Rows are one point carried round by a steady rotation, each followed by how many ticks it has turned.
The counts run from 0 to 453.
[118 116 122 120  85 133 107 126 121 132 106  75 147 128 132 119 177  94
 164 120 103 132 130 145 168 114 104 108  82 138 148 178  82 150 108 127
 130  89 110 114 141 102 150 136 150 122 164 144  94 128 186 119 106 146
 147  73 129  78  68 127 133 140 110 139 133]	230
[121  79 140  93  74 116 125 117  92 108  86  80 128 138 104 148 157 101
 144 114 127 151 136 136 159 102  78  95  99 166 154 153  96 149 120 144
 137 119  91 139 132 135 132 135 128 114 103 157  90 138 169  82 146 105
  93 130 147  96  97 125 107 168 124 138 177]	425
[123  96 120 123  82 125 124 127 115 117 118 105 121 121 126 121 182  84
 145 124  85 124 167 171 152 126 142  72  66 143 129 161 110 155 107 138
 129 102 101 152 143 106 138 158 147 114  92 179 101 137 162 107  95 142
 111 102 129  89  64 119 138 146 119 125 144]	241
[ 98  76 126 117  73 136 148 117 121 156 107 103 152 120 133 143 184 103
 177 112 141 139 104 134 166 114  85 103 124 136 104 172 108 142 124 136
 138 124 152 117 125 120 133 133 131 120 142 150 104 133 212 124 148  97
 106 118 133  72  73 112 123 127 122 130 163]	185
[110 111 118 106  69 110 143 104 128 125  89  87 147 135 128 160 166  86
 145 119 153 144 118 149 164  93  94  59  97 131 171 164  79 126 107  92
 125 119 110 108 157 133 158 157 163 141 125 152  87 164 155 122 138 115
 139 102 168  87 102 124 130 138 125 131 123]	64
[ 93  98 118 124  71 141 193 108 118 122 107 118 145 136 146 157 165 114
 136 112 113 153 136 153 156 121 130  52  99 138 120 158 108 151 116 129
 130 151 128 125 127 121 136 184 160 125  77 171 118 147 185 117 122  95
 104 101 148  73  98 138 141 149 135 123 139]	14
[152 102 145 135  95 140 116 106  95 120 102  77 126 169 131 130 133 122
 153  78  75 126 133 172 157 146 104  95  88 132 142 160  88 169 113 109
 134 106 118 130 120 119 170 138 155 124 150 175  72 148 167 108 127 128
 142 120 129  93  95 139 118 149  97 137 117]	43
[ 83  98 129 115  71  99 143 108 108 134  80  94 147 158 123 146 184 103
 146 134 132 158 131 139 151  99  75  82  92 140 170 168  96 132  98 126
 118 128 125 122 149 137 125 164 146 151 124 152 100 141 161  83 155 108
 130 122 164  95 125 113 128 145 126 120 131]	385
[ 98 102 135 127  61 116 161 103 122 153  76 129 133 153 118 145 169 100
 157 113 115 143 115 158 141 129 102  82 109 109 133 167 103 154 125 116
 145 133 156 126 112 129 134 170 142 130  96 179 109 152 179 110 146  85
 135 147 161 102  79  97 146 140 133 123 134]	26
[153 104 127 126  85 147 142  88 122 125 108  84 137 143 145 140 183  96
 157 134 106 152 164 173 175 110  87  84 125 129 113 163 146 137 138 108
 118 104 153 103 135 114 143 160 154 120 112 175  90 148 168 127 123 130
  79 106 118  73 101 112 123 129  88 122 154]	408
[109  81 143  99  83 122 121 111 100 105  90  79 121 123 115 135 158 116
 134 117 112 147 154 143 159 109  93  93 106 160 155 144 103 153 113 152
 141 112  96 140 135 139 124 147 139 110  96 156  99 139 160  76 134 110
  90 114 148  96  83 127 114 182 122 146 176]	426
[103 107 134  89  69  86 134 110 136 136  83  85 139 153 143 132 140  77
 152  73  97 138 120 131 126 113  87  87  96 138 147 155 101 137  93 127
 122 136 120  97 149 112 151 136 154  91 101 156 111 125 194  76 139 109
 110 132 145 118 110 137 122 155 122 115 164]	165
[135 125 146 121  72 148 114  96 115 121 101  72 125 151 144 125 138 125
 145  85  78 114 142 154 149 154 106 134  93 133 151 154  87 159 105  89
 129 113 101 128 137 121 153 147 163 116 152 165  86 157 194 119 135 119
 119 109 125  99  87 142 107 157  99 133 137]	316
[148 125 157 100  59 123 108  92 131 127  69  92 145 139 119 129 157 106
 144 117 136 151 158 154 166 142 105 152  85 125 131 156  98 154 113 122
 144 109 135 101 141 121 157 160 127  97 101 174 103 160 182 122 153 122
 141 108 128  91  72  87 117 153 113 130 127]	257
[129 121 144 126  85 128 114 128 128 119  84  97 102 129 133 128 167  84
 138 113  72 114 176 172 153 118 109  81 127 130 139 160 114 153 139 120
 134 116 143 138 122 115 145 158 152 112 138 185  97 160 143  97 125 121
  95  95 133 106  66 118 125 152  90 124 155]	81
[125  89 138 150  94 150 153 104 106 107 109  82 140 150 162 134 182 122
 129 107 105 145 170 185 166 132 116  96 121 153 124 155 110 149 115 115
 116 111 133 127 107 129 137 147 161 137 134 170  83 158 181 119 163 114
 122 101 132  76 121 151 110 153  89 119 116]	48
[ 93 108 139 103  80  88 134 109 144 127  80  78 123 143 150 126 144  82
 147  80  86 134 144 139 121 117 104  78 118 145 142 151 111 144  98 135
 121 140 118 100 136 115 150 147 151  90 103 154 124 126 195  68 143 111
  99 122 137 119  98 148 119 167 124 114 168]	166
[103 122 152 129  58 125 137 103 122 137  69  93 120 135 142 112 173 119
 144 123 102 116 161 174 146 143 110 128 124 126 141 149 101 157 133 106
 153 124 134 137 108 135 112 172 145 121 124 161 113 161 208 114 171 105
 111 130 135 124  58 108 113 157 116 123 153]	306
[147 101 145 133  96 143 135 104  89 113 108  78 117 171 124 132 144 125
 149  79  65 128 141 175 152 143 106  84 104 143 139 158 101 172 115 109
 135 115 123 134 117 114 162 154 160 130 137 178  83 148 165  94 118 117
 134 126 127  93  96 140 121 161  94 133 126]	42
[103  97 102 120  69 115 148 140 111 112 108  96 134 138 120 137 188  82
 145 127 115 130 134 150 147 119 113  79  66 149 137 154  98 152 121 137
 120 115 106 152 149  86 123 151 144 128 108 170 102 126 168  89 101 128
 112 127 145  89  78 104 148 151 124 132 162]	239
[ 97  87 152 123  78 106 117 105 100 136  88  84 138 141 124 140 177 116
 130 126 110 149 165 144 144  98 100  80  94 147 143 174  88 138  96 154
 137 111 105 135 114 144 127 152 129 132 129 159 100 148 181  80 180 136
 130 100 155  87 103 155 122 144 134 137 123]	379
[106  95 125 127  85  93 162 146  93 121  88  81 131 145 122 127 186  82
 157 128 112 148 123 144 160  95 105  79 113 168 138 172 101 139 113 120
 134 107 126 108 123  95 139 152 149 130 151 163 133 131 194  97 116 124
 137 131 144 100  93 137 152 149 113 144 157]	226
[113  83 150 128  97 133 128  98 121 151 122  95 123 119 146 117 175 121
 176 110  77 135 151 145 154 123 111  74 137 124  98 177 117 157  98 144
 146 105 140 112 114 116 148 140 147  94 132 162 128 143 204 115 116 121
 108  95 129  80  50 140 145 131 120 129 145]	181
[166  92 149 116  89 143  96  87 104 121 106  71 120 128 118 141 156 112
 153 118  98 140 173 162 166 106 102  84 106 143 117 157 118 150 126 127
 138  94 107 122 124 119 148 138 137  99 122 165  83 157 165 116 123 142
  84 106 116  76  73 133 123 136 106 139 159]	415
[110 114 149  95  98  89 125 111 153 112  89  95 113 130 145 104 160 102
 151  94  70 156 176 180 146 128 101  84 129 145 140 159 110 146  94 154
 133 112 124  99 123 124 137 147 138  98  95 172 123 132 161  82 151 120
 108  95 145 109  95 142 121 170 113 117 169]	440
[ 82  96 128 116  61 132 161  94 135 124 102  94 150 120 159 156 175 117
 117 119 141 141 159 123 144 117 113 100 105 134 131 159  84 141 104 128
 116 137 122 121 130 128 123 148 147 123 128 166 103 161 204 105 172  98
 117  86 163  78  93 149 126 151 139 119 130]	332
[122  76 148 119  80 138 122  84  95 138 130 101 130 144 132 124 190 126
 162 137 116 143 161 161 159 124 101  95 101 146 134 153 128 140  90 103
 138 106 109 129 140 155 132 153 169 120  89 154 115 159 197 132 154 100
  60 132 128  95 105 128 111 142 111 116 152]	148
[147  89 115  98  62 118 145  90 113 153 103  76 127 167 114 147 157 116
 178 130 123 143 135 134 154 127  69  95 107 131 114 155 107 130 122  97
 133 126 120 128 154 108 125 146 147 121 141 168  93 140 206 115 148 136
  93 154 137  87  98 117 129 110 125 127 178]	138
[105  59 134 124  75 114 136 126 112 139 108 113 142 148 122 123 194  89
 151 104 139 137 112 160 140 136  98  92  87 161 121 152 102 153  97 142
 133 131 135 153 137 131 138 150 144 136  90 171  98 124 181  89 162  89
 111 164 143  94  97 108 121 144 116 109 142]	199
[ 89 106 136  79  77  80 140 110 135 134  87 112 127 160 120 138 182 106
 152 140 124 166 139 140 163 121  65 111  93 142 163 182  93 131  93 133
 130 132 119 125 146 133 123 158 142 132 111 168 112 147 166  96 168  92
 111 117 175  99 122 118 119 154 130 120 150]	112
[112  98  92 103  61 123 149 147 113 121 105  94 145 130 122 141 182  73
 153 122 133 129 119 141 159 117 105  98  70 152 140 160  84 142 124 119
 109 119 112 145 152  93 142 150 149 133 124 167  82 122 170  98 100 121
 119 114 135  83  81 106 135 143 124 130 159]	238
[122  75 131 102  81 126 111 125 109 162 116  96 142 126 114 136 163  98
 176  96 116 114  96 137 142 129  92  86  87 151 126 167  79 150 110 142
 140 114 112 151 137 123 162 125 134 117 135 162  85 125 190  99 129 116
 108 130 135  85  62 123 122 132 130 137 161]	191
[177 106 140 108  77 134 141 104 110 116 116  85 118 156 124 157 157  96
 149 113 107 143 163 157 171 129  89  92 121 148 121 159 121 138 125 102
 123 119 132 126 141 101 170 153 157 123 127 204  87 172 148 115 122 112
  90 122 131  81 102 117 116 132  79 130 145]	89
[101 110 132 126  85 146 139 105 122 119 116 109 136 132 161 140 164 126
 135  98  70 141 167 151 148 139 133  83  79 125 131 171 103 163  95 142
 123 127 109 123 117 115 140 151 160 104 107 173 111 147 201 112 115 118
 108  59 138  75  92 163 130 154 132 118 133]	8
[126 114 124  90  81 100 149 119 157 133  86  61 122 126 143 122 140 104
 179 102 106 139 134 148 155 126  82  85 131 139 120 166  80 134 119 132
 133 125 125 107 136  94 141 137 124 109 150 164 110 131 184  97 145 141
 127 109 136  90  71 124 123 136 125 143 196]	451
[108  71 145 131  87 163 109 104 118 142 137 101 142 114 143 114 185 121
 163 106 106 131 142 177 159 137 111  95 103 140 130 161 111 156  94 151
 144 108 131 154 136 146 147 151 146 123 102 150  87 137 175 117 132 105
 102 104 118  73  65 110 102 146 105 115 125]	195
[139 100 127 127  81 145 155  91 109 113 117  68 151 165 146 147 171 114
 140  97 133 153 131 158 175 136 100 105  87 139 134 152  96 148 104  97
 108 111 124 111 145 121 155 148 160 152 137 169  72 148 177 123 145 118
 143 120 140  63 122 138 120 143  99 120 107]	50
[125 109 139 119  83 108 142 104 117 132 108  81 151 160 131 128 188  97
 176 122 125 154 118 155 178 114  99 116 101 138 140 171 114 143  87 102
 121  96 145  86 151 104 165 152 147 129 146 157 121 137 192 134 122 125
 154 114 126  83 108 117 136 140  95 132 109]	223
[115 125 141 109  88 106  91 116 124 139  96  84 135 143 121 130 151  86
 164 109  87 144 141 173 155 100  88  62  89 129 183 175  93 127  96 118
 134 116 110 116 143 141 164 157 158 121 121 152  92 140 139 101 117 129
 120  85 142 109 100 136 122 142 118 129 122]	389
[101 108 144 125  68 108 118 121 123 154  75 109 122 147 121 135 163  96
 146  94  76 118 127 141 122 136  88  92 118 117 142 178  98 160 125 133
 144 138 145 143 125 112 138 161 146 121 145 184  95 147 170  73 130 101
 118 123 158 116  66 113 133 143 112 124 147]	352
[112 121 148 122  64 156 137  77 139 160  96 116 160 124 144 143 159 118
 160 112 123 144 123 178 166 133 107  89 103 102 132 168  99 142 110 110
 152 128 154 115 129 144 155 175 151 119  90 155  95 160 178 143 134 102
 135  88 142  83  65  97 121 128 121 126 108]	23
[ 94  92 139 111  81  96 162 102 141 144  96 107 139 148 156 129 181  95
 157 105 103 146 142 141 145 115 101  89 139 128 109 162 125 148 101 133
 113 128 161  84 128 109 135 142 153 103 111 169 138 144 212 106 148  98
 107 119 140  99 105 129 143 143 116 107 156]	173
[135 118 161 115  86 103 111 111 116 128 102  59 135 151 127 115 151  95
 163  90 101 148 136 176 152 124 112  88 106 149 145 157  95 141  80 120
 137 102 127  89 148 108 193 160 142 112 125 152 116 137 182 102 127 145
 162 117 123  94  89 136 127 140  93 141 110]	216
